128 stands for zero in the data rows.
Here are some rows, each followed by its group. Rows of different groups can look alike.
np.array([138, 148, 133, 105, 128, 189, 121, 128, 150, 184, 139, 104, 102, 88,
          177, 137, 114, 104, 169, 110, 160, 178, 145, 151, 108, 139, 115, 134,
          145, 130, 132, 127, 112, 167, 144, 139, 165, 198, 76, 96, 131, 189,
          163, 125, 117, 118, 95, 113]) A
np.array([74, 132, 99, 69, 120, 137, 138, 126, 149, 199, 155, 94, 53, 96,
          189, 148, 186, 86, 174, 92, 82, 199, 142, 123, 120, 122, 102, 70,
          117, 179, 166, 160, 162, 92, 134, 116, 176, 174, 82, 50, 162, 165,
          164, 110, 164, 129, 158, 126]) B
np.array([127, 98, 106, 145, 127, 154, 148, 140, 98, 157, 107, 122, 126, 83,
          160, 139, 106, 146, 129, 115, 145, 132, 141, 156, 131, 174, 160, 105,
          139, 127, 96, 87, 142, 132, 137, 126, 104, 166, 120, 140, 168, 129,
          159, 113, 134, 120, 117, 143]) C
np.array([91, 85, 161, 117, 119, 93, 150, 138, 92, 166, 120, 117, 153, 108,
          113, 102, 117, 157, 73, 131, 103, 120, 125, 135, 137, 161, 149, 66,
          78, 140, 102, 123, 141, 95, 131, 98, 106, 141, 179, 154, 164, 117,
          107, 111, 156, 119, 107, 148]) C
np.array([76, 134, 69, 74, 127, 115, 141, 131, 132, 161, 157, 67, 48, 101,
          211, 157, 164, 83, 153, 127, 86, 172, 131, 126, 128, 98, 130, 88,
          100, 152, 176, 160, 165, 73, 122, 89, 146, 158, 89, 62, 140, 144,
          124, 109, 180, 169, 163, 122]) B
np.array([77, 119, 109, 72, 110, 105, 158, 120, 136, 151, 149, 106, 94, 121,
          152, 136, 196, 97, 156, 107, 69, 171, 137, 99, 130, 128, 121, 72,
          98, 177, 152, 158, 165, 81, 132, 101, 152, 131, 122, 86, 162, 131,
          146, 123, 167, 133, 164, 128]) B
np.array([210, 193, 136, 142, 147, 180, 94, 114, 169, 118, 144, 87, 132, 120,
          103, 156, 82, 83, 188, 153, 165, 152, 110, 148, 96, 127, 146, 161,
          148, 92, 119, 155, 87, 204, 143, 137, 129, 113, 96, 117, 104, 193,
          126, 195, 81, 174, 90, 116]) D
np.array([140, 131, 95, 127, 166, 123, 120, 144, 116, 156, 125, 72, 115, 120,
          145, 135, 57, 123, 138, 167, 123, 117, 105, 119, 131, 167, 172, 100,
          121, 99, 105, 123, 136, 133, 118, 98, 97, 127, 130, 133, 156, 161,
          117, 118, 154, 178, 96, 144]) C
np.array([174, 164, 81, 170, 171, 142, 83, 139, 143, 130, 134, 49, 124, 104,
          146, 154, 63, 105, 178, 174, 156, 154, 104, 146, 99, 160, 180, 130,
          154, 69, 108, 128, 128, 174, 119, 96, 86, 77, 125, 124, 138, 184,
          153, 172, 106, 208, 106, 129]) C
np.array([103, 99, 102, 154, 120, 123, 88, 138, 133, 124, 131, 117, 103, 113,
          113, 88, 138, 172, 117, 114, 156, 114, 143, 142, 141, 143, 139, 164,
          147, 117, 160, 78, 143, 129, 116, 140, 132, 110, 150, 123, 91, 107,
          119, 92, 128, 122, 159, 94]) E
np.array([158, 158, 187, 97, 125, 116, 164, 110, 119, 89, 128, 159, 172, 194,
          70, 159, 129, 112, 110, 140, 98, 96, 108, 93, 131, 94, 122, 130,
          97, 150, 103, 169, 106, 134, 128, 142, 130, 125, 127, 167, 111, 115,
          78, 178, 109, 125, 80, 144]) D
np.array([102, 134, 112, 146, 129, 88, 101, 137, 122, 117, 134, 104, 114, 122,
          164, 91, 121, 124, 83, 174, 153, 98, 117, 140, 110, 59, 111, 177,
          133, 62, 174, 135, 119, 105, 102, 113, 127, 109, 150, 124, 78, 111,
          88, 141, 149, 151, 164, 118]) E
np.array([105, 128, 96, 120, 152, 104, 86, 157, 123, 90, 138, 128, 108, 167,
          122, 78, 118, 185, 78, 135, 123, 68, 121, 122, 151, 104, 151, 165,
          124, 90, 167, 99, 152, 107, 83, 144, 116, 102, 153, 164, 87, 90,
          66, 73, 145, 121, 154, 113]) E
np.array([80, 136, 105, 56, 140, 114, 147, 124, 145, 132, 149, 91, 78, 155,
          172, 161, 178, 81, 159, 124, 63, 181, 117, 111, 113, 101, 125, 80,
          111, 161, 165, 181, 158, 84, 106, 92, 144, 151, 99, 73, 154, 137,
          99, 139, 161, 164, 156, 130]) B
np.array([153, 156, 156, 107, 110, 152, 125, 131, 147, 157, 139, 98, 129, 107,
          133, 128, 116, 94, 140, 142, 148, 159, 131, 140, 91, 118, 139, 120,
          115, 139, 126, 145, 97, 157, 140, 111, 142, 158, 105, 109, 126, 166,
          119, 175, 111, 139, 92, 113]) A
np.array([114, 98, 137, 147, 140, 94, 102, 121, 116, 136, 133, 116, 151, 133,
          90, 84, 78, 170, 99, 158, 108, 103, 115, 124, 129, 184, 141, 101,
          117, 112, 104, 109, 142, 123, 121, 113, 101, 88, 202, 163, 145, 136,
          104, 127, 128, 120, 98, 130]) C
np.array([191, 186, 171, 96, 136, 155, 174, 119, 131, 107, 115, 153, 155, 179,
          114, 177, 115, 87, 149, 136, 118, 118, 109, 97, 134, 88, 115, 139,
          108, 148, 106, 172, 93, 163, 141, 160, 133, 145, 87, 141, 130, 146,
          103, 183, 97, 130, 73, 164]) D
np.array([161, 150, 76, 156, 166, 127, 117, 136, 107, 110, 114, 126, 123, 155,
          116, 157, 87, 129, 148, 154, 132, 95, 105, 105, 142, 138, 166, 146,
          128, 93, 117, 113, 123, 144, 126, 137, 88, 93, 116, 151, 128, 136,
          109, 132, 131, 163, 123, 137]) C
np.array([198, 184, 153, 103, 143, 161, 143, 127, 137, 115, 121, 138, 143, 156,
          102, 169, 83, 114, 149, 135, 143, 122, 110, 119, 123, 120, 139, 160,
          135, 131, 102, 138, 100, 184, 138, 153, 131, 147, 96, 147, 123, 154,
          106, 160, 101, 130, 76, 146]) D
np.array([101, 120, 100, 136, 134, 91, 74, 143, 150, 105, 146, 109, 118, 138,
          119, 74, 123, 161, 91, 152, 138, 102, 122, 132, 122, 116, 129, 164,
          122, 94, 166, 110, 147, 116, 93, 115, 127, 85, 170, 135, 82, 109,
          84, 114, 141, 145, 161, 100]) E
np.array([109, 118, 113, 140, 118, 102, 95, 135, 143, 96, 143, 121, 126, 125,
          102, 104, 141, 159, 89, 135, 155, 102, 128, 147, 126, 102, 142, 168,
          127, 115, 170, 107, 123, 126, 109, 120, 122, 75, 153, 117, 80, 79,
          95, 116, 130, 144, 167, 88]) E
np.array([186, 178, 197, 102, 142, 157, 145, 112, 146, 127, 130, 120, 167, 149,
          98, 158, 95, 65, 142, 150, 136, 140, 102, 142, 93, 123, 124, 115,
          116, 141, 95, 183, 83, 182, 143, 119, 132, 147, 107, 135, 140, 178,
          104, 240, 79, 140, 47, 149]) D
np.array([142, 97, 120, 167, 127, 144, 115, 154, 118, 129, 116, 100, 148, 65,
          113, 134, 110, 130, 125, 121, 158, 129, 134, 141, 126, 181, 189, 110,
          143, 121, 105, 95, 124, 141, 140, 97, 97, 118, 137, 133, 141, 124,
          152, 114, 116, 159, 122, 117]) C
np.array([84, 130, 115, 72, 125, 121, 153, 116, 139, 178, 152, 82, 65, 121,
          192, 136, 182, 88, 143, 117, 70, 181, 135, 133, 118, 89, 110, 80,
          91, 177, 166, 178, 159, 68, 126, 93, 167, 175, 96, 67, 153, 150,
          116, 122, 178, 139, 154, 135]) B
np.array([115, 142, 153, 89, 126, 174, 136, 131, 159, 173, 135, 111, 116, 123,
          180, 130, 156, 99, 136, 118, 148, 169, 138, 166, 84, 102, 91, 141,
          151, 129, 138, 136, 118, 144, 132, 132, 177, 215, 84, 98, 125, 156,
          119, 152, 126, 107, 122, 123]) A
np.array([108, 126, 150, 106, 121, 158, 125, 105, 155, 154, 145, 141, 112, 127,
          164, 114, 151, 104, 144, 109, 131, 176, 149, 148, 115, 109, 81, 128,
          143, 144, 142, 132, 134, 133, 133, 133, 172, 185, 109, 96, 121, 153,
          147, 120, 122, 90, 119, 124]) A
np.array([136, 120, 110, 187, 110, 180, 70, 86, 177, 176, 162, 113, 96, 42,
          147, 86, 147, 105, 206, 101, 161, 207, 159, 170, 112, 187, 79, 122,
          169, 139, 141, 106, 138, 164, 166, 135, 175, 122, 128, 86, 143, 190,
          255, 106, 100, 92, 138, 91]) A
np.array([132, 153, 136, 121, 116, 90, 164, 130, 88, 145, 128, 170, 113, 141,
          139, 112, 142, 120, 93, 136, 106, 98, 126, 104, 166, 63, 100, 137,
          55, 131, 155, 146, 133, 78, 140, 178, 138, 113, 110, 142, 119, 111,
          108, 98, 160, 125, 150, 158]) F
np.array([130, 126, 104, 145, 133, 117, 76, 131, 145, 112, 144, 113, 105, 114,
          121, 85, 120, 158, 107, 132, 162, 120, 142, 136, 132, 126, 150, 175,
          136, 103, 172, 90, 127, 141, 121, 137, 130, 84, 137, 128, 78, 105,
          108, 91, 127, 131, 161, 91]) E
np.array([112, 117, 170, 115, 115, 158, 146, 91, 163, 136, 124, 157, 141, 147,
          132, 137, 165, 91, 181, 109, 122, 180, 133, 145, 104, 133, 63, 115,
          168, 163, 106, 153, 116, 147, 138, 120, 163, 163, 130, 96, 140, 146,
          180, 148, 103, 83, 125, 126]) A
np.array([163, 155, 67, 168, 141, 156, 93, 126, 133, 124, 125, 130, 80, 116,
          161, 120, 113, 145, 160, 134, 163, 114, 130, 124, 154, 118, 134, 198,
          159, 81, 156, 85, 142, 146, 135, 188, 125, 99, 88, 137, 113, 143,
          158, 77, 125, 131, 157, 112]) F
np.array([119, 106, 141, 104, 117, 115, 177, 163, 81, 175, 103, 141, 135, 107,
          163, 114, 99, 137, 83, 134, 116, 103, 126, 129, 139, 135, 143, 88,
          86, 128, 98, 121, 135, 103, 132, 131, 115, 180, 129, 155, 173, 129,
          102, 97, 157, 109, 99, 175]) C
np.array([159, 156, 168, 83, 137, 148, 155, 120, 140, 88, 121, 162, 142, 194,
          84, 160, 134, 139, 128, 102, 112, 119, 123, 88, 136, 125, 128, 153,
          128, 154, 115, 135, 118, 151, 137, 157, 140, 151, 114, 155, 121, 122,
          101, 129, 101, 100, 103, 129]) D
np.array([154, 146, 146, 101, 118, 180, 178, 144, 120, 192, 104, 154, 109, 104,
          187, 155, 134, 97, 139, 109, 136, 147, 143, 148, 121, 97, 102, 127,
          119, 144, 114, 132, 113, 134, 154, 161, 155, 213, 46, 108, 146, 163,
          136, 110, 139, 108, 101, 156]) A
np.array([150, 164, 69, 160, 146, 117, 90, 155, 127, 125, 133, 84, 92, 109,
          144, 128, 101, 124, 125, 172, 147, 110, 111, 131, 130, 112, 145, 156,
          130, 65, 156, 128, 131, 141, 120, 124, 110, 74, 100, 124, 93, 148,
          130, 132, 137, 194, 146, 121]) F
np.array([175, 135, 192, 107, 112, 172, 162, 140, 145, 77, 105, 133, 184, 147,
          64, 205, 123, 114, 149, 92, 132, 135, 122, 120, 121, 170, 184, 114,
          141, 174, 79, 139, 90, 188, 143, 117, 110, 142, 118, 133, 147, 110,
          132, 189, 82, 141, 65, 115]) G
np.array([44, 88, 170, 87, 104, 70, 157, 78, 147, 149, 159, 134, 149, 158,
          127, 129, 216, 78, 139, 130, 47, 185, 126, 135, 109, 112, 45, 23,
          109, 194, 135, 210, 144, 69, 106, 66, 153, 126, 189, 73, 161, 122,
          130, 170, 153, 124, 152, 135]) B
np.array([184, 177, 183, 100, 148, 162, 185, 120, 120, 121, 113, 164, 162, 198,
          107, 181, 110, 93, 154, 125, 106, 126, 108, 94, 134, 129, 112, 117,
          125, 148, 86, 161, 102, 158, 146, 164, 133, 170, 104, 150, 151, 162,
          127, 160, 103, 107, 70, 170]) D
np.array([155, 145, 121, 141, 146, 202, 100, 126, 164, 147, 124, 91, 99, 87,
          167, 148, 128, 102, 174, 122, 189, 166, 140, 169, 82, 144, 130, 150,
          204, 105, 121, 108, 104, 184, 139, 131, 139, 187, 94, 100, 125, 175,
          174, 141, 106, 130, 111, 124]) A
np.array([120, 106, 120, 151, 149, 115, 119, 132, 122, 136, 119, 126, 150, 135,
          128, 126, 91, 143, 143, 140, 115, 134, 116, 109, 135, 171, 133, 89,
          135, 112, 104, 116, 143, 133, 123, 104, 101, 119, 169, 144, 165, 151,
          140, 130, 134, 124, 109, 141]) C
np.array([100, 139, 117, 96, 142, 159, 104, 131, 165, 185, 154, 95, 75, 108,
          178, 107, 144, 114, 168, 118, 131, 179, 140, 154, 108, 135, 100, 123,
          146, 124, 142, 130, 146, 139, 137, 137, 168, 183, 113, 89, 145, 189,
          144, 101, 131, 106, 120, 114]) A
np.array([83, 139, 78, 66, 127, 111, 139, 138, 134, 164, 167, 89, 58, 108,
          179, 150, 184, 83, 161, 115, 75, 174, 127, 120, 141, 91, 127, 96,
          90, 173, 188, 170, 165, 62, 135, 102, 156, 141, 80, 63, 149, 130,
          125, 106, 181, 175, 179, 133]) B
np.array([115, 127, 121, 126, 109, 104, 136, 117, 98, 142, 134, 153, 103, 118,
          149, 99, 128, 139, 107, 121, 117, 115, 141, 103, 160, 115, 101, 133,
          82, 119, 147, 121, 136, 93, 143, 156, 137, 108, 132, 142, 118, 125,
          140, 65, 148, 107, 155, 132]) F
np.array([132, 137, 105, 131, 136, 117, 141, 136, 106, 109, 118, 173, 109, 159,
          142, 129, 148, 137, 114, 131, 123, 92, 128, 122, 159, 90, 116, 161,
          123, 113, 147, 114, 137, 106, 124, 166, 125, 130, 107, 146, 120, 102,
          105, 86, 141, 127, 156, 137]) F
np.array([144, 86, 142, 131, 110, 141, 187, 149, 92, 71, 77, 200, 185, 139,
          88, 174, 139, 165, 111, 89, 127, 93, 141, 98, 157, 163, 164, 122,
          141, 156, 63, 95, 124, 137, 123, 150, 96, 145, 127, 179, 147, 61,
          147, 103, 123, 92, 112, 146]) G
np.array([115, 132, 118, 138, 109, 166, 82, 93, 177, 198, 167, 95, 87, 65,
          152, 81, 141, 110, 191, 110, 140, 198, 148, 153, 122, 171, 79, 116,
          127, 155, 156, 129, 135, 143, 151, 127, 174, 129, 113, 73, 141, 191,
          203, 108, 122, 98, 133, 101]) A
np.array([115, 132, 161, 92, 123, 152, 113, 86, 176, 189, 157, 100, 100, 107,
          125, 85, 155, 109, 170, 120, 107, 187, 143, 133, 113, 166, 91, 86,
          111, 178, 121, 150, 129, 134, 143, 117, 168, 165, 141, 100, 156, 195,
          167, 144, 109, 90, 94, 108]) A
np.array([130, 121, 147, 158, 119, 155, 86, 104, 173, 155, 148, 114, 127, 97,
          117, 104, 135, 117, 173, 125, 153, 175, 141, 150, 111, 164, 99, 127,
          156, 138, 125, 122, 118, 158, 145, 117, 152, 117, 144, 100, 125, 173,
          196, 155, 97, 104, 114, 100]) A
np.array([186, 187, 111, 141, 169, 155, 93, 140, 150, 103, 135, 81, 129, 153,
          107, 144, 63, 106, 161, 164, 155, 125, 100, 122, 118, 152, 157, 162,
          136, 80, 124, 143, 111, 188, 139, 130, 103, 89, 114, 146, 114, 186,
          102, 186, 96, 170, 78, 128]) D
np.array([73, 124, 89, 82, 139, 116, 124, 126, 157, 145, 155, 58, 83, 124,
          170, 161, 171, 82, 176, 121, 78, 197, 123, 135, 101, 124, 134, 76,
          139, 156, 155, 170, 154, 100, 111, 57, 140, 147, 133, 59, 157, 141,
          123, 163, 147, 174, 152, 112]) B
np.array([122, 106, 141, 136, 141, 132, 127, 128, 118, 103, 115, 162, 158, 166,
          90, 137, 118, 177, 125, 112, 126, 115, 128, 131, 141, 160, 136, 136,
          164, 130, 101, 90, 133, 145, 114, 157, 107, 134, 172, 164, 133, 112,
          133, 98, 107, 87, 116, 122]) G
np.array([122, 120, 119, 152, 113, 124, 86, 103, 145, 115, 144, 133, 131, 116,
          98, 101, 138, 147, 125, 121, 145, 138, 136, 134, 128, 134, 124, 143,
          136, 127, 158, 117, 127, 126, 137, 120, 134, 87, 162, 120, 96, 122,
          136, 115, 123, 126, 151, 89]) E
np.array([158, 155, 95, 141, 127, 192, 78, 124, 159, 163, 147, 88, 79, 59,
          162, 112, 106, 113, 168, 133, 189, 173, 145, 170, 106, 145, 129, 175,
          165, 94, 150, 98, 119, 174, 139, 130, 151, 153, 83, 92, 101, 187,
          166, 133, 106, 139, 126, 98]) A
np.array([185, 142, 81, 177, 159, 181, 119, 165, 118, 96, 92, 137, 125, 125,
          144, 184, 77, 142, 165, 127, 173, 113, 125, 144, 133, 182, 177, 168,
          195, 88, 78, 78, 116, 185, 133, 147, 90, 132, 94, 153, 139, 133,
          165, 125, 106, 150, 107, 144]) G
np.array([104, 78, 147, 140, 106, 88, 153, 149, 97, 123, 102, 144, 180, 111,
          98, 135, 133, 151, 82, 128, 120, 109, 128, 134, 119, 137, 152, 83,
          103, 147, 96, 128, 128, 97, 122, 104, 96, 124, 164, 149, 152, 76,
          116, 126, 148, 140, 121, 144]) C
np.array([128, 141, 177, 71, 119, 175, 149, 133, 127, 192, 138, 134, 107, 110,
          158, 113, 131, 119, 138, 91, 125, 151, 154, 125, 134, 128, 93, 125,
          111, 165, 127, 122, 124, 129, 148, 163, 185, 210, 84, 116, 142, 170,
          137, 112, 122, 51, 90, 133]) A
np.array([37, 88, 106, 81, 109, 78, 162, 113, 133, 136, 139, 108, 117, 146,
          159, 145, 209, 87, 131, 115, 61, 176, 130, 128, 111, 99, 102, 56,
          119, 173, 158, 173, 163, 55, 99, 71, 140, 140, 151, 77, 166, 101,
          127, 137, 170, 145, 181, 131]) B
np.array([99, 91, 160, 116, 116, 71, 168, 136, 90, 134, 116, 134, 174, 133,
          120, 108, 106, 137, 65, 155, 109, 87, 116, 126, 128, 114, 138, 82,
          86, 138, 107, 150, 130, 92, 115, 92, 100, 139, 162, 156, 134, 103,
          72, 146, 156, 129, 102, 156]) C
np.array([92, 97, 151, 111, 137, 110, 139, 159, 100, 180, 117, 91, 146, 111,
          144, 116, 85, 148, 93, 153, 115, 119, 127, 138, 114, 163, 156, 78,
          105, 118, 101, 114, 134, 106, 110, 91, 108, 166, 160, 143, 162, 136,
          108, 117, 154, 130, 97, 147]) C
np.array([137, 129, 139, 155, 131, 119, 145, 113, 109, 150, 114, 105, 153, 124,
          135, 149, 88, 103, 140, 160, 126, 132, 116, 136, 108, 160, 135, 73,
          128, 122, 81, 154, 109, 131, 137, 88, 98, 139, 150, 131, 168, 146,
          154, 166, 117, 149, 89, 169]) C
Which 5 groups are nearest to each row below, nearest first, going by the average distance to the group's rows?
np.array([119, 98, 113, 133, 137, 121, 143, 168, 91, 180, 104, 108, 136, 99,
          165, 114, 78, 161, 94, 144, 132, 107, 126, 128, 137, 165, 169, 97,
          117, 102, 92, 96, 139, 118, 125, 124, 100, 167, 142, 160, 179, 143,
          118, 115, 149, 128, 96, 153]): C F G E A
np.array([140, 121, 131, 118, 136, 125, 160, 149, 97, 152, 106, 101, 139, 119,
          140, 148, 93, 126, 110, 146, 126, 111, 119, 118, 129, 151, 172, 91,
          111, 127, 85, 121, 126, 128, 131, 114, 96, 154, 119, 144, 158, 131,
          97, 134, 152, 143, 88, 166]): C G D F E
np.array([102, 125, 157, 88, 102, 154, 140, 105, 148, 185, 149, 134, 93, 96,
          183, 94, 173, 106, 122, 99, 119, 173, 157, 161, 119, 100, 65, 123,
          106, 166, 149, 148, 138, 106, 144, 148, 185, 202, 90, 86, 143, 147,
          139, 107, 143, 68, 128, 132]): A B F E C
np.array([140, 103, 78, 202, 136, 131, 143, 131, 96, 91, 88, 173, 156, 127,
          137, 150, 117, 141, 139, 135, 158, 105, 135, 126, 143, 149, 134, 153,
          185, 93, 88, 89, 123, 135, 125, 139, 88, 115, 129, 159, 145, 91,
          191, 107, 124, 127, 153, 148]): G F C E D
Which 4 groups are nearest to each row below, nearest first, going by the average distance to the group's rows?
np.array([126, 100, 81, 160, 165, 142, 134, 147, 98, 62, 93, 175, 143, 181,
          124, 149, 104, 204, 111, 111, 142, 66, 129, 100, 164, 164, 157, 172,
          186, 80, 94, 50, 149, 148, 95, 174, 87, 114, 152, 189, 133, 81,
          130, 68, 131, 107, 146, 129]): G E F C
np.array([186, 173, 170, 112, 145, 177, 156, 98, 144, 81, 122, 168, 151, 199,
          108, 187, 133, 109, 172, 104, 112, 141, 116, 116, 131, 134, 108, 140,
          160, 144, 94, 146, 102, 176, 140, 168, 147, 154, 95, 145, 139, 153,
          143, 160, 84, 107, 88, 141]): D G A F
np.array([220, 190, 148, 118, 133, 198, 135, 148, 149, 103, 115, 131, 141, 130,
          103, 197, 108, 79, 174, 117, 173, 132, 118, 130, 119, 116, 180, 171,
          138, 123, 111, 138, 73, 205, 165, 152, 118, 132, 49, 132, 112, 145,
          143, 185, 74, 173, 81, 123]): D G A F
Which 4 groups are nearest to each row below, nearest first, going by the distance to the group's nearest row?
np.array([123, 97, 111, 167, 153, 138, 118, 137, 119, 97, 109, 164, 143, 148,
          136, 127, 110, 170, 126, 127, 144, 101, 132, 119, 132, 164, 128, 148,
          181, 101, 93, 84, 133, 132, 112, 152, 100, 127, 150, 164, 139, 116,
          157, 88, 121, 101, 127, 139]): G C E F
np.array([185, 185, 193, 93, 131, 138, 174, 123, 137, 130, 127, 148, 162, 172,
          100, 157, 102, 78, 117, 157, 117, 112, 104, 125, 115, 79, 115, 133,
          89, 132, 102, 189, 87, 152, 146, 135, 132, 142, 101, 151, 123, 156,
          68, 206, 101, 142, 64, 160]): D A G C
np.array([110, 177, 109, 63, 122, 97, 132, 120, 131, 171, 169, 91, 58, 124,
          165, 129, 163, 77, 153, 128, 63, 171, 117, 107, 132, 74, 109, 100,
          53, 166, 192, 186, 157, 74, 144, 111, 172, 113, 87, 76, 123, 159,
          94, 120, 157, 172, 159, 129]): B F A E
np.array([107, 97, 134, 156, 99, 116, 104, 144, 133, 118, 127, 137, 146, 94,
          109, 107, 144, 145, 90, 120, 160, 119, 142, 154, 106, 104, 131, 142,
          139, 121, 150, 120, 116, 123, 118, 114, 131, 113, 146, 119, 90, 83,
          128, 122, 127, 136, 157, 101]): E C F G
np.array([148, 109, 89, 183, 157, 165, 111, 151, 127, 92, 96, 148, 145, 140,
          106, 151, 90, 180, 137, 117, 181, 106, 124, 137, 121, 182, 170, 164,
          212, 66, 88, 70, 116, 182, 112, 129, 91, 127, 147, 168, 127, 117,
          158, 125, 100, 133, 110, 104]): G C E F
np.array([167, 123, 135, 164, 131, 160, 150, 129, 111, 99, 99, 158, 174, 136,
          101, 161, 106, 147, 126, 125, 150, 107, 122, 117, 137, 168, 150, 136,
          162, 120, 75, 105, 105, 164, 131, 152, 96, 125, 124, 166, 130, 110,
          146, 120, 98, 120, 107, 143]): G C D F
np.array([167, 151, 187, 85, 123, 129, 202, 134, 108, 107, 99, 196, 178, 193,
          100, 166, 112, 121, 95, 123, 96, 82, 113, 103, 146, 101, 121, 126,
          96, 168, 84, 154, 102, 127, 142, 171, 127, 166, 101, 177, 147, 115,
          78, 157, 125, 95, 77, 176]): D G C F
np.array([105, 128, 86, 173, 137, 104, 60, 138, 140, 118, 151, 99, 106, 114,
          140, 68, 117, 158, 102, 160, 169, 120, 121, 169, 111, 119, 125, 165,
          146, 70, 175, 115, 132, 130, 101, 99, 121, 84, 174, 116, 73, 121,
          120, 102, 128, 146, 163, 98]): E F C A
np.array([144, 123, 116, 160, 153, 151, 84, 133, 148, 79, 124, 125, 150, 151,
          81, 123, 77, 174, 135, 139, 148, 115, 119, 131, 125, 194, 166, 152,
          172, 91, 98, 83, 127, 179, 123, 140, 99, 103, 154, 162, 117, 134,
          128, 137, 97, 126, 97, 110]): G C D E
np.array([138, 106, 157, 162, 105, 114, 181, 127, 82, 163, 94, 167, 167, 110,
          128, 145, 127, 114, 108, 124, 121, 108, 138, 126, 134, 134, 121, 74,
          98, 139, 79, 135, 119, 103, 156, 125, 108, 144, 136, 154, 176, 120,
          164, 148, 134, 115, 110, 177]): C G F D
np.array([100, 61, 76, 162, 166, 145, 127, 161, 95, 67, 87, 205, 145, 186,
          115, 153, 119, 240, 108, 81, 118, 68, 137, 92, 188, 215, 170, 151,
          205, 118, 74, 32, 166, 139, 77, 182, 82, 126, 164, 204, 147, 60,
          136, 33, 129, 71, 141, 134]): G E F C
Which 5 groups are nearest to each row below, nearest first, going by the distance to the centre of the group?
np.array([101, 138, 115, 53, 117, 101, 174, 110, 133, 144, 137, 124, 98, 136,
          142, 176, 198, 92, 156, 105, 54, 161, 124, 89, 149, 92, 123, 86,
          83, 189, 155, 181, 152, 81, 125, 124, 157, 140, 84, 91, 160, 125,
          102, 134, 168, 161, 160, 128]): B F A C D
np.array([100, 116, 113, 139, 127, 98, 94, 136, 133, 114, 138, 127, 114, 134,
          121, 82, 132, 156, 102, 136, 136, 120, 133, 140, 140, 106, 111, 160,
          118, 115, 155, 116, 134, 103, 108, 125, 135, 101, 154, 134, 105, 105,
          102, 90, 135, 114, 160, 113]): E F C A G
np.array([143, 134, 134, 119, 115, 102, 165, 127, 91, 151, 123, 106, 140, 119,
          138, 142, 111, 96, 110, 160, 119, 112, 118, 132, 120, 106, 139, 91,
          75, 128, 118, 165, 115, 95, 135, 98, 110, 124, 126, 124, 152, 133,
          100, 162, 149, 159, 117, 169]): C F D B E
np.array([80, 141, 67, 81, 152, 94, 109, 118, 154, 127, 166, 73, 71, 160,
          158, 153, 178, 101, 167, 124, 64, 169, 110, 108, 126, 96, 114, 109,
          129, 147, 179, 177, 164, 84, 98, 79, 140, 109, 120, 76, 120, 135,
          106, 139, 165, 167, 177, 110]): B F E A C
